Here are some points, each followed by its number:
[ 0.4  0.4 -0.3 -0.4  0.6  2.3 -0.5 -1.4  1.5  1.  -0.7 -0.8 -0.2 -1.
  0.6 -0.7 -0.8 -0.2 -0.7  0.9 -1.  -0.7  0.2 -1.5] 0
[ 0.  -0.4  0.   0.   0.9  0.9 -0.8  0.5  1.8  1.1 -0.4 -1.1  0.1 -0.7
  0.6 -0.1 -0.9  0.4  0.   0.2  0.2  0.2 -0.3 -1.1] 1
[-1.7 -0.9 -0.5 -0.5 -1.5 -1.6 -1.1  0.   1.1  0.5 -1.1  0.2  2.9  1.3
  0.7  1.4  1.9  0.  -0.2  0.6 -0.5  0.7 -1.9  0.1] 2
[ 0.4  2.7  0.6  0.9  0.2 -0.6  1.1  0.4 -1.1 -3.3  0.4 -0.4 -1.2  0.3
 -0.3 -1.6  3.1  1.1  2.4  1.1  1.7  2.   0.8 -0.2] 3
[ 0.1  0.8 -0.6  0.1  0.3 -2.9 -0.4  0.3 -0.2 -1.3  0.8 -1.1  0.7  1.6
 -1.5  0.1  1.1  0.6  1.9  1.7  1.1  2.6 -0.3  0.9] 4
[-0.9  2.1  0.9  0.1  1.2 -0.7  0.9 -1.2  0.1 -0.1  1.   0.5  0.9 -1.6
 -0.3  0.7 -0.6  0.7 -1.1 -0.9 -0.3  1.  -1.7 -0.2] 5
[-0.5 -0.4 -0.5 -1.  -0.1 -1.  -0.6  1.1 -0.3  0.8 -0.2 -1.1  0.1  0.6
 -0.3  2.2  0.   0.3  0.7 -1.   0.   0.7 -1.1 -0.4] 6
[ 0.8  0.6 -0.3 -0.3  0.3  0.4 -0.1 -0.1 -0.9 -1.   0.  -0.7 -1.1  0.6
 -0.2  0.4  0.6  0.2  1.6  1.2  0.1  1.1  0.9  0.2] 7
[-2.   1.1  1.   0.2  0.1  0.3  1.8  0.5  0.9  1.1 -0.6 -0.6  1.9  0.9
 -0.1 -0.3 -1.7 -1.7 -1.6 -0.4 -0.8  0.3 -0.2 -0.8] 8
[-0.5  1.4  0.5  0.6 -0.7 -1.  -0.3  0.1 -0.1 -0.5 -1.2 -0.3  1.2 -0.1
 -0.8 -0.8  1.  -0.4  0.3  1.  -0.7  1.7 -0.4  1. ] 9
[ 0.9 -0.3 -0.8  0.1 -0.6 -1.  -0.4 -0.1  1.  -0.4 -1.1  1.  -2.   0.9
  0.3 -0.3  0.9  1.   1.  -0.7  0.2  0.   0.  -0.1] 10
[-1.   1.   0.2 -1.5  0.1 -0.8 -1.6 -0.8 -0.8  0.8  0.1 -0.6  0.6  1.
  0.1  1.7  1.1  0.  -2.1 -0.3 -0.9  1.2 -2.  -0.4] 11
[ 0.1  1.   0.1 -0.4  1.   0.4  0.   0.2 -0.7  0.4 -0.2  0.1 -1.1  0.
 -0.7  0.7 -0.1  0.1 -1.   0.  -0.3  0.8 -1.  -0.5] 12
[ 0.8 -0.3  0.3  0.1  1.8 -0.6 -1.   0.1  0.3  0.9  2.1 -1.4 -0.1 -1.3
 -0.9 -0.3 -1.6  0.7  0.1 -0.2  0.8  0.5  0.1  0.3] 13
[-0.2  3.3 -1.3  0.4 -0.1 -0.2  1.1 -1.2 -1.  -0.3  0.1 -0.4  1.  -0.6
 -1.5 -1.5 -0.9 -3.   0.9  0.3 -0.3  0.4  1.7  2.2] 14
[ 1.1  0.  -1.3 -1.3  1.4 -0.2 -2.7  2.1  0.  -0.1  0.  -2.7  0.7 -0.3
  0.   3.2  1.2  0.5  1.4  0.7  1.1  1.3 -1.8  1.1] 15
[-1.9  1.5 -1.1 -0.4 -0.9  0.1 -0.6 -1.9  0.1  0.6  0.2 -0.3  1.3  1.6
  0.8 -0.1  0.9 -1.9  0.2  0.9 -1.   0.8  0.  -0.2] 16
[ 0.7  1.  -0.3  0.8 -0.3  0.1  0.1 -1.   0.5 -1.   0.8  0.3 -1.2  0.3
  0.3 -1.9  1.1  0.2  0.5  0.   0.5 -0.3  0.3 -0.2] 17
[-0.1 -1.4  0.8 -0.1 -1.1  0.9 -0.5  0.5  0.1  0.5 -1.6  0.9  1.1  0.3
  0.5  0.5  0.7  0.  -1.7  0.6 -0.7 -1.1 -0.3 -0.1] 18
[-0.7  1.3  0.5  0.7 -0.7 -1.4  3.5  0.  -0.1 -2.1  0.2  1.4  0.8  1.5
 -0.9  0.   0.6  0.8  0.9 -1.   0.6  1.  -0.6 -1.4] 19
[ 0.2 -0.8 -0.2 -0.4 -0.2  0.1 -0.2  0.1  0.3 -0.4 -0.1 -0.8  1.3  0.2
  0.4  0.8 -1.  -0.3  0.8  0.5  0.4 -0.7  1.9  1.3] 20
[-0.2  0.8 -0.9  0.1  0.7 -1.3 -0.3 -0.2  1.6  0.3 -0.1 -0.8  1.2 -1.1
  0.6  0.2  0.1  0.6  1.8  1.4 -0.3  1.6 -0.8  0. ] 21
[ 0.4  0.  -0.7  0.8 -0.6 -1.   0.2  0.5  0.6 -0.3 -1.6  1.5  0.6 -0.5
  0.   0.3  0.2  0.2 -0.2  0.4  0.6 -0.1 -1.   1.2] 22
[ 0.5 -1.2  0.4  0.7  0.1 -0.7  0.  -1.2  0.6  0.2  1.9  1.9  0.7 -0.6
 -0.6 -1.  -0.3  0.8 -1.7 -0.9 -0.1 -1.2 -1.5  0.2] 23
[ 1.6 -2.6 -1.  -0.8 -0.5 -0.8 -3.4 -0.1 -1.  -0.4  0.7  0.   0.   0.6
  0.6  1.4  1.2  0.4  0.5  1.2  0.6 -0.7  0.1  2.3] 24
[ 0.9 -2.4 -0.5 -0.9  0.4  1.3 -0.3  0.8  0.1 -0.6 -0.2 -0.4 -1.7  2.1
  0.6  2.   1.2  2.   1.3  0.6  1.2  0.   0.4 -2.2] 25
[ 1.2 -0.6 -0.5  0.4 -0.3 -0.7 -1.6  0.1  0.4  0.5  0.2  0.5 -2.  -1.
  1.  -1.5  0.9  1.1 -0.9 -0.8  0.6 -1.1 -0.7 -0.3] 26
[ 1.   2.1  0.1  0.3  0.2 -1.3  0.1 -1.2  0.1 -1.8  0.   1.8 -1.5 -0.5
  0.3  0.1  1.4  1.2  0.1 -1.4  0.4  0.3 -0.5  1.1] 27
[ 0.   0.1  0.3  0.3 -0.5  2.1  1.3  0.2 -0.4  0.4  0.5 -0.3 -0.7  0.2
  0.2 -1.4 -0.6 -1.2 -0.1 -1.  -0.6 -1.   1.1 -1. ] 28
[-0.5 -1.1  0.1  0.1 -0.5  0.4 -1.2 -0.4  0.3  1.5 -0.6  1.2  0.  -0.1
  0.9 -0.4  0.1 -0.2 -2.3 -0.3 -0.7 -1.2 -1.1  0. ] 29
[ 2.2 -1.  -0.5 -0.2 -0.2 -0.1 -3.3 -0.1  0.5 -0.3 -0.1 -0.7 -1.3 -1.3
  2.1 -0.4  0.9  0.8  1.5  1.1 -0.2 -0.3  0.9  1.5] 30
[ 0.   0.8  0.9  0.8  0.5 -0.6  1.2  0.2  1.8 -0.4 -1.1  0.5 -0.1 -0.2
 -0.4 -1.4 -0.8  0.3 -0.3  0.1 -0.4  0.5 -0.3 -0.4] 31
[ 0.3  0.8 -0.1 -0.5 -0.5 -2.  -1.7 -0.7 -0.1 -0.2 -0.1  0.1 -0.6  0.8
  0.   0.1  0.7 -0.3 -0.3 -0.5 -0.6  0.6 -0.3  1.6] 32
[-0.3  0.7  0.1  0.4 -1.8 -4.   0.1  0.1  0.2 -0.5 -1.   1.3 -1.7  2.4
 -0.7 -1.9  0.8  0.2  0.  -0.9 -0.2  0.8 -0.2  0.7] 33
[ 1.3 -2.5  0.6 -0.9  0.7  1.1 -1.6  0.7 -0.9 -0.3  0.7 -0.1 -2.2  0.1
  1.   2.2  0.5  2.   0.3 -1.   0.9 -1.   1.  -0.3] 34
[-0.5 -0.5  0.1 -0.1 -0.3 -1.6  0.3  1.8  0.8 -0.1 -1.8 -0.8  0.2  1.6
 -0.2  0.5  0.4  0.5  1.3  1.2  0.2  2.  -0.1 -0.6] 35
[-0.1 -1.   0.3 -1.  -0.2  1.1 -1.2  1.8 -0.6  0.8 -1.1 -0.9 -1.7  2.2
 -0.1  0.2  0.5 -1.4 -1.3 -0.9 -0.6 -0.6  0.4 -0.6] 36
[-0.3 -1.1 -0.5 -1.2 -0.5  0.2  0.   0.  -1.3 -0.6  0.4  0.6 -0.6  1.2
  0.7  2.5  1.2  0.4  0.  -0.3  0.7 -0.7 -0.2 -0.3] 37
New points follow, each followed by the numbers of its three nearest points above, nearest first.
[-0.6  1.2 -0.4  0.2 -1.  -0.5 -0.9 -0.8  0.7  0.1 -2.1 -1.2  0.7  0.9
 -0.4 -1.7  0.9 -0.9  1.4  3.5 -0.7  2.2  1.9  0.8] -> 9 16 7
[-1.4  0.3 -0.6 -1.1  0.1 -0.1  0.7  1.4 -1.1  0.4  0.  -0.9  1.6  1.
 -0.5  2.9 -0.8 -1.8  0.  -0.7 -0.3  0.4 -1.2  0.3] -> 6 12 37
[-0.6 -0.8 -0.1 -0.6  0.3 -1.2 -1.   1.9  0.4  1.4 -0.8 -1.3 -0.3  1.4
 -0.4  1.9  0.3  0.8 -0.1 -0.4  0.1  1.8 -2.1 -1. ] -> 6 35 11
[-1.   2.2 -0.1  0.2 -1.2 -1.6  0.6  0.3  0.   0.2 -1.8 -1.   0.9 -0.2
  0.  -1.1 -0.4 -1.2  1.1  0.8 -1.4  1.8  0.3  0.7] -> 9 21 31
[ 0.3 -0.8  0.9  0.  -0.7  1.1  0.1  0.  -0.8  0.5  0.6 -0.3 -1.2  0.3
  0.  -1.1  0.1 -0.1 -0.8 -0.9 -0.6 -0.5  0.6 -1.1] -> 28 12 36
[-0.9 -0.1  0.   0.8 -0.5 -1.5  2.3  0.6 -0.4 -0.4  0.2  0.9 -0.1  1.3
 -1.6 -0.7 -0.4  0.1  1.1  0.   0.8  0.9  0.1 -0.4] -> 19 31 35
[-0.4  0.2 -0.8 -1.5  0.2  1.   0.3 -0.9 -1.5 -0.2 -0.2  0.7  0.4  0.9
  0.1  2.8 -0.1 -0.9 -0.2  0.9 -0.3 -0.4  0.2  0.3] -> 37 12 20
[ 0.9  0.5 -0.7  1.   0.3  1.8  0.  -0.6  0.5  1.1  0.9 -0.3 -1.6 -0.7
  0.5 -3.1 -1.7 -1.5 -0.1 -0.4 -0.1 -1.7  1.9 -0.1] -> 28 0 17
[ 0.9 -1.9 -1.  -0.6 -0.6  0.1 -0.6 -2.   0.9  0.4  0.6  0.7 -0.9  0.5
  0.5  0.5 -0.1  1.   1.6  0.2 -1.1 -0.8  1.  -1. ] -> 10 20 37
[ 1.6  0.5  0.4  0.2  3.2  0.4  0.4  0.   0.7 -0.7  0.5  0.8 -1.1 -2.2
 -1.1  1.  -1.8  1.9 -0.6  0.   1.8 -0.6 -0.1  0.5] -> 13 12 5
[ 0.7 -0.2  0.1  0.2  1.8 -0.4 -1.   0.1  0.3  1.   1.9 -1.6 -0.1 -1.4
 -0.8 -0.4 -1.7  0.6  0.3 -0.1  0.8  0.5  0.1  0.4] -> 13 1 12
[-0.7 -0.8 -0.1 -0.6  0.6 -1.2 -1.2  1.9  0.4  1.4 -1.  -1.2 -0.3  1.4
 -0.4  1.8  0.   0.8 -0.2 -0.5 -0.1  1.8 -2.  -0.9] -> 6 35 12
[ 0.  -0.8  1.   0.1 -0.5  1.3  0.3  0.1 -0.5  0.7  0.8 -0.2 -0.9  0.
  0.1 -1.2 -0.2  0.  -1.  -0.8 -0.6 -0.5  0.7 -1.4] -> 28 12 29
[ 0.5  0.3 -0.7  0.7 -0.4 -1.   0.1  0.6  0.5 -0.4 -1.7  1.5  0.6 -0.6
 -0.1  0.2  0.3  0.1 -0.1  0.4  0.5 -0.1 -0.8  1.4] -> 22 9 31
[-0.5 -1.   0.   0.1 -0.3  0.3 -1.3 -0.4  0.4  1.7 -0.6  1.2  0.2 -0.2
  0.7 -0.5  0.  -0.3 -2.3 -0.3 -0.9 -1.3 -1.2  0.1] -> 29 18 23
[-1.7  1.2  0.3 -0.7 -1.3 -1.3  0.3  0.1 -0.9 -0.7 -1.4 -0.2  1.1  1.5
  0.2  1.4  1.7 -0.5  0.3 -0.3  0.1  1.1  0.5  0.5] -> 9 32 35
[ 1.3  1.2  0.1  0.1  2.   0.8 -0.4  0.6  0.9 -0.3  0.   0.2 -0.8 -1.5
  0.4  0.6 -0.2  1.  -1.7 -1.1  0.8 -0.5 -2.2 -0.5] -> 12 1 5
[ 2.1 -1.1 -0.2 -0.4  0.6  0.8 -2.4 -0.4 -1.3  0.6  0.9  1.3 -2.5 -1.3
  0.6  0.1 -0.5 -0.2 -2.  -1.5  0.  -2.4  0.3  1.9] -> 26 29 34
[-0.8 -2.  -1.  -0.6 -0.9 -0.8 -1.   2.5 -0.2  1.4 -0.8 -1.3 -0.2  2.3
  0.4  1.9 -0.1 -0.8  0.9 -0.5  0.4  0.3 -0.4 -0.2] -> 6 36 35
[-2.   0.9 -0.5 -0.3 -1.2 -0.2  0.4 -0.3 -1.1  0.5 -0.4  0.1  0.4  0.7
  0.3  0.2  0.8 -1.4 -0.5 -0.6 -0.4  0.1 -0.1  0.2] -> 16 9 32
[ 0.5  0.8  0.1 -0.2 -0.1  1.2  0.1  0.3 -1.  -0.7 -0.9  0.6  0.4  0.3
 -0.7  1.   1.4 -0.5 -0.5 -0.1 -0.5  0.1 -0.9  0.3] -> 12 18 22
[-0.7  1.2  0.3 -0.3  0.5  0.5  1.   0.7  0.   0.  -1.5  0.2 -0.2 -0.4
  0.4  1.1  0.1 -0.1 -0.5 -0.4 -0.7  0.7 -0.6 -0.7] -> 12 31 6
[-0.8  1.5  0.   1.1 -1.1  0.1  1.  -0.9 -1.2  0.1 -0.2  1.4  1.4 -1.5
 -0.1 -1.6 -0.6 -2.1 -1.1  0.6 -0.1 -0.9  0.7  1.8] -> 14 9 22
[-0.6 -2.5 -0.1 -1.1 -0.1 -1.1  0.7 -0.5  0.5  2.1 -0.5  0.3  0.6  0.3
 -1.8  1.8 -2.5  0.8  0.3 -0.8 -1.6  0.2 -0.1 -0.8] -> 6 1 12
[ 1.3  1.  -0.8 -0.8  1.6 -0.6 -1.8  0.7  0.9 -0.6 -0.4 -0.9 -0.5 -0.3
  0.4  2.3  1.4  1.7  1.   0.6  0.8  1.7 -2.3  0.1] -> 15 21 6
[ 1.   0.  -1.3 -1.1  1.4 -0.3 -2.4  2.1  0.  -0.1  0.  -2.4  0.7 -0.2
 -0.1  3.   1.1  0.1  1.3  0.6  1.1  1.2 -1.8  1. ] -> 15 6 21
[-0.4 -0.6 -0.1 -0.1 -0.2 -1.8  0.2  1.7  1.  -0.2 -1.7 -0.7  0.3  1.4
 -0.4  0.5  0.3  0.6  1.4  1.1  0.1  2.1 -0.3 -0.3] -> 35 6 21
[-0.2 -0.4  0.4 -0.1  0.2  1.2  1.4 -0.6 -0.1  1.2  0.3  0.7 -0.9  0.2
 -1.1 -0.5 -1.9 -0.9 -1.  -1.4 -1.2 -0.8  0.5 -1. ] -> 28 12 8
[-0.2  0.3 -0.2 -0.2 -0.8  0.5  1.3 -0.2  0.9 -0.6 -0.7  0.1  1.4  0.5
  0.6  0.6  0.1 -0.7  1.2  0.  -1.  -0.1  0.6 -0.1] -> 20 31 22
[ 1.5  0.  -1.5  0.8  0.4 -3.1  0.6  0.3 -0.2 -0.9  0.3  0.8 -0.9  0.8
 -2.6 -0.7 -2.2  0.   2.6  1.1  1.7  0.8  1.7  2.9] -> 4 7 20
[-1.7  1.7 -1.1 -0.4 -0.8  0.  -0.5 -1.9  0.3  0.6  0.1 -0.5  1.5  1.2
  0.8 -0.1  0.7 -1.7  0.3  1.1 -1.   0.9 -0.2 -0.1] -> 16 9 21
[ 0.7  0.6 -0.6  0.5 -0.7  0.   0.3 -0.7  0.1 -0.6  0.3  0.4 -1.5  0.3
  0.6 -1.8  0.9 -0.1  0.4 -0.4  0.1 -0.3  0.5 -0.2] -> 17 10 26
[ 0.3  1.9  0.   0.8  0.1 -0.6  2.3 -1.1  1.1 -1.2 -0.4  0.7  0.6 -0.8
 -1.3 -1.4 -0.8 -0.1  1.   0.  -0.2  0.4  0.7  0.1] -> 31 17 9
[-0.3  1.   0.5 -0.7  1.   2.9  0.1 -2.2  0.  -0.4  1.4 -0.3  0.5 -1.4
  1.3  0.8  0.5  0.5 -0.4  0.3 -0.4 -0.4  0.  -1.7] -> 0 1 12
[-0.6  1.3  0.4  0.6 -0.6 -1.1  3.4  0.1  0.1 -2.1  0.4  1.2  0.6  1.4
 -0.8 -0.1  0.6  0.8  1.  -1.1  0.6  1.  -0.7 -1.2] -> 19 31 17
[ 0.9 -2.1 -0.8 -0.7 -0.8  0.2 -0.6 -2.1  0.8  0.5  0.7  0.6 -1.1  0.5
  0.5  0.3  0.   1.2  1.4  0.  -1.  -0.8  0.9 -0.8] -> 10 37 17
[ 1.9 -0.7  0.8  1.5 -0.4  1.2  2.1  1.3 -1.4 -1.   0.2  1.3 -1.1  0.2
 -2.5 -2.8 -1.7 -1.6 -0.1 -1.  -0.5 -1.6  1.5  1.3] -> 28 17 31
[ 0.9  0.9 -0.4  0.9 -0.6  0.   0.3 -0.8  0.4 -0.9  0.4  0.4 -1.6  0.2
  0.3 -2.3  0.8  0.1  0.8 -0.1  0.2 -0.2  0.3 -0.3] -> 17 10 26
[ 0.6 -1.1  0.4  0.5  0.1 -0.6 -0.1 -1.4  0.6  0.2  1.9  1.9  0.5 -0.5
 -0.7 -1.  -0.1  0.6 -1.8 -1.  -0.1 -1.3 -1.7  0.2] -> 23 29 26
[-1.2 -1.3  0.6 -0.2 -1.4  1.8  2.7 -1.7  0.2 -0.3 -0.1  0.6  0.1  0.5
  0.5 -0.4 -0.2  0.3  1.2 -0.1 -1.1 -1.   2.2 -2.6] -> 28 0 17
[-0.2  0.7 -0.9  0.2  0.6 -1.2 -0.3 -0.1  1.6  0.1  0.  -0.6  1.  -1.
  0.3  0.3  0.   0.6  1.8  1.2 -0.1  1.5 -0.7  0.1] -> 21 9 1
[ 1.6 -2.6 -0.9 -0.6 -0.7 -0.7 -3.  -0.1 -0.9 -0.4  0.8  0.1 -0.1  0.7
  0.5  1.2  1.1  0.3  0.5  1.   0.5 -0.8  0.2  2. ] -> 24 30 37
[ 0.3 -1.   0.8  0.  -0.5  1.2  0.2  0.  -0.5  0.6  0.7 -0.3 -1.2  0.2
  0.1 -1.1 -0.2  0.  -0.8 -0.9 -0.6 -0.6  0.6 -1.1] -> 28 12 29
[-0.4  0.6 -1.  -1.3  0.3  1.1  0.2 -0.7 -1.5 -0.4 -0.2  0.3  0.2  1.2
  0.2  2.7  0.2 -1.   0.   0.9 -0.1  0.1  0.4  0.4] -> 37 7 12
[-2.5 -1.2  0.3 -0.1 -1.7 -2.1  1.5 -1.1  0.5  1.7  0.   0.5  2.1  0.6
 -0.9 -0.7 -2.1 -1.2 -0.5 -0.5 -1.9  0.   0.3 -0.2] -> 8 16 31
[-1.  -1.1 -0.3 -1.4 -0.4 -0.1 -0.9  0.7  0.8  0.9 -1.1 -0.6  0.6  1.8
  0.5  2.8  1.1  0.4  0.  -0.7 -0.8  0.7 -1.6 -1.3] -> 6 2 11
[ 0.   0.8 -0.3 -0.5 -0.7 -2.1 -1.6 -0.7 -0.1 -0.1 -0.2  0.1 -0.5  0.8
  0.  -0.1  0.6 -0.7 -0.4 -0.4 -0.6  0.7 -0.3  1.5] -> 32 9 10
[-0.4  0.9  0.5  0.5 -0.7 -1.1 -0.5  0.7  0.4 -1.7 -1.9  0.2  2.7 -0.1
  0.2 -0.1  1.4 -1.   0.6  1.3 -0.5  0.4  0.2  2.8] -> 9 22 20
[-0.2  0.5  0.4  0.7 -0.1 -1.2  0.6  0.8  0.4  0.2 -0.1  0.9 -1.1 -0.7
  0.3 -0.9 -0.1  0.3 -0.7 -1.4  0.  -0.1 -0.8 -0.1] -> 31 26 12
[ 2.3 -1.1 -0.6 -0.2 -0.1 -0.1 -3.4 -0.1  0.6 -0.3  0.1 -0.8 -1.2 -1.5
  1.9 -0.5  0.9  0.9  1.4  1.2 -0.2 -0.2  0.9  1.7] -> 30 24 26
[ 1.  -2.2 -0.7 -0.8 -0.6  0.5 -0.7 -2.1  0.9  0.6  0.6  0.7 -1.2  0.3
  0.6  0.4 -0.2  1.2  1.3  0.  -1.1 -1.   0.7 -0.8] -> 10 37 0
[-0.7 -2.3 -0.1 -1.1 -0.1 -1.1  0.7 -0.5  0.7  2.5 -0.8  0.3  0.6  0.2
 -1.8  1.7 -2.4  0.9  0.1 -0.8 -1.5  0.2 -0.2 -0.9] -> 6 1 12
[ 0.4  2.7  0.7  1.   0.1 -0.7  1.   0.5 -1.  -3.5  0.2 -0.6 -1.   0.4
 -0.4 -1.5  3.2  1.1  2.3  1.2  1.7  2.2  0.8 -0.1] -> 3 7 4
[ 0.3  1.   1.1 -0.1  1.5  1.1  0.6  1.6 -1.9 -0.8  1.1 -1.4 -1.   0.7
 -0.7  0.4 -0.5  0.1 -1.3 -0.7  2.2  0.2  0.6 -0.7] -> 12 7 13
[ 0.6 -1.2  0.2 -0.8  1.3  1.  -1.4  0.  -0.3  0.6  1.1  0.3 -2.3 -0.7
  2.2  1.5  0.4  2.1 -1.3 -0.3  1.2 -1.  -0.6 -1.5] -> 34 26 37
[-0.5 -0.7 -0.5 -0.1 -0.2  2.6  0.8 -0.8 -0.4 -2.2  1.4  0.4  2.4  0.4
  1.1  1.4  2.9  1.   0.7  1.7  2.1 -1.5 -0.5 -1.5] -> 37 25 18
[-0.7 -0.9 -0.1 -0.7  0.4 -1.4 -1.   1.9  0.4  1.6 -0.9 -1.3 -0.2  1.3
 -0.5  2.   0.3  0.9  0.1 -0.5 -0.1  2.  -2.1 -0.9] -> 6 35 11
[ 1.1 -0.8  0.1  0.  -1.2 -0.6 -0.4  1.3 -0.5 -0.6 -1.  -0.1 -2.6  2.
 -0.1 -0.7  0.7 -0.1  1.5 -1.  -0.4  0.6  1.4  0.3] -> 10 7 36
[ 1.2 -1.1 -0.3  0.4 -0.1  1.4 -2.4 -0.1  0.7  0.3 -0.8 -0.4 -0.2 -0.8
  1.3 -1.3  1.1  0.3  0.2  2.2 -0.1 -0.7  0.6  0.5] -> 30 1 0
[ 0.9  0.  -0.5  0.6  1.   0.9  0.4 -1.6  1.   0.3  0.8  1.1  0.6 -1.1
 -1.4 -0.8 -1.   0.2 -0.4  0.3 -0.1 -0.7 -0.4  0.1] -> 23 31 0
[-1.5  0.2  0.6 -0.2 -1.  -0.2  0.8  1.   1.1  0.2 -1.4 -0.6  1.9  0.4
  1.4  0.3 -0.4 -1.   0.  -0.5 -0.8  0.1  0.3  0. ] -> 8 20 18
[ 1.2  1.  -0.6 -0.6  1.5 -0.6 -1.8  0.6  0.9 -0.7 -0.5 -0.8 -0.5 -0.4
  0.6  2.   1.6  1.7  0.7  0.6  0.9  1.5 -2.   0.1] -> 15 21 6
[ 1.9 -2.   0.7 -0.2  0.8  1.1 -0.1 -0.4 -0.7 -0.7  1.5  0.8 -1.2 -1.1
 -0.2  0.6 -0.2  2.2  0.  -0.6  0.4 -1.   0.  -0.7] -> 34 26 23
[ 0.4  0.2 -0.7  0.8 -0.5 -1.2  0.4  0.5  0.5 -0.1 -1.6  1.5  0.8 -0.6
 -0.3  0.   0.   0.  -0.1  0.5  0.6 -0.2 -1.   1.3] -> 22 31 9
[-0.7 -1.5 -0.1  0.6 -0.6  1.3 -0.4 -0.3  1.   1.2  0.3  1.4  0.  -0.7
  1.8 -0.6  0.5 -0.1 -1.6 -1.3 -0.1 -2.3 -1.2 -0.8] -> 29 18 23
[-0.6  1.3  0.5  0.5 -0.8 -1.1 -0.3  0.  -0.1 -0.4 -1.3 -0.1  1.3  0.
 -0.8 -0.6  1.  -0.4  0.2  0.8 -0.8  1.8 -0.4  1. ] -> 9 32 22
[-0.2  0.   0.   0.3 -0.5 -2.2  0.1  1.3 -0.6  0.1 -0.1 -0.3 -1.3  1.5
 -0.8 -0.4  0.3  0.3  1.4 -0.4  0.   1.9 -0.3  0. ] -> 35 10 6
[-0.8 -0.2  0.4  0.9 -0.8  1.1  0.5 -0.4 -0.1  1.   1.3 -0.8 -0.1 -0.8
  0.9 -3.  -0.2 -0.9  0.2  0.4 -0.5 -0.5  1.4 -1.1] -> 28 17 0
[ 0.2 -0.9  0.9  0.  -0.5  1.4  0.  -0.1 -0.4  0.7  0.5 -0.5 -1.2  0.1
  0.1 -1.4 -0.1 -0.2 -0.7 -0.8 -0.6 -0.8  1.  -1.2] -> 28 36 0
[ 2.4 -0.7  0.4  0.7  0.   1.3  0.2 -0.5 -0.9 -0.3  0.7  1.7 -2.7 -1.3
 -1.  -2.5 -1.8 -0.9 -1.7 -1.1 -0.2 -2.8  1.6  1.1] -> 28 26 23
[ 0.8  1.4 -0.4  0.6 -0.1 -1.6 -0.1  0.2  1.4 -0.4 -1.1 -0.7 -0.4 -1.1
 -0.2 -1.   0.2  0.7  2.8  0.4 -0.7  1.8  0.6  0.8] -> 21 9 7
[ 1.8 -0.8  0.9  1.4 -0.5  0.9  2.3  1.2 -1.4 -1.1  0.3  1.5 -1.1  0.2
 -2.5 -2.6 -1.9 -1.5 -0.2 -1.  -0.5 -1.6  1.6  1.4] -> 28 31 17
[ 0.  -0.6  0.9  0.7  0.6  1.5 -0.9 -0.5  0.1  0.1  0.6  0.8  0.3 -1.7
  1.5 -1.2 -0.2  0.2 -2.1  0.8  0.7 -1.9  0.3  0.3] -> 29 18 23
[ 0.  -0.5  1.1  0.   0.  -0.2  1.5  0.5  0.4 -1.3 -0.3 -0.4  0.9  0.3
 -0.7 -0.3 -1.5 -0.5  1.5  0.8 -0.9  0.6  1.9  0.7] -> 20 31 7
[-1.1  3.3  0.8  1.4  0.4  0.3  3.1 -1.  -0.1 -1.   0.  -0.1  1.4 -2.
 -0.9 -2.  -0.8 -0.6  1.4  1.4 -0.1  1.7  1.6  0.3] -> 14 31 9
[ 0.2 -1.2  0.3  0.  -0.2  0.7  0.1  0.4 -0.8  0.7  0.4 -0.5 -0.1 -0.2
  0.2 -0.7 -2.  -0.8  0.  -0.5  0.2 -1.4  3.1  1.3] -> 20 28 13
[-1.5 -1.5  0.1 -0.2 -0.3 -1.2  1.2  1.2 -1.   0.7  1.   0.1  0.1  1.6
 -1.4  0.8 -1.  -0.4 -0.8 -1.1  0.9  0.  -0.5 -0.7] -> 6 37 12
[ 1.9 -1.8  0.6  0.1  0.7  0.9 -0.3 -0.2 -0.6 -0.6  1.3  0.5 -1.1 -1.
 -0.3  0.7 -0.1  2.2  0.3 -0.2  0.4 -0.7 -0.1 -0.5] -> 34 26 13
[ 0.7 -0.3 -0.5 -0.2 -0.1  0.9  0.3 -0.4  0.5 -0.2 -0.5 -0.4 -0.1  0.8
 -0.8  0.1  0.1 -0.2  1.9  0.4 -0.5  0.4  1.2 -0.2] -> 7 20 10
[-0.1  2.5  0.4 -0.1  0.4  0.5  0.2  0.4 -0.3 -0.5 -0.4 -1.   1.4 -1.4
  0.2 -0.2 -1.  -2.3 -0.4 -0.3 -1.   0.1  0.6  1.9] -> 14 9 20
[-1.4 -0.2 -0.6 -0.3  0.8 -0.3 -0.2  1.6 -0.8  1.4  0.3 -1.6  1.  -0.4
 -0.1  1.2 -1.4 -1.2  0.1  0.6  0.5  0.8 -0.5  0.2] -> 6 1 12
[-0.4 -1.  -0.3 -0.2 -0.1  2.5  0.6 -1.  -0.4 -2.2  1.4  0.7  2.2  0.4
  1.1  1.5  2.8  1.1  0.6  1.6  2.  -1.6 -0.5 -1.4] -> 37 25 18
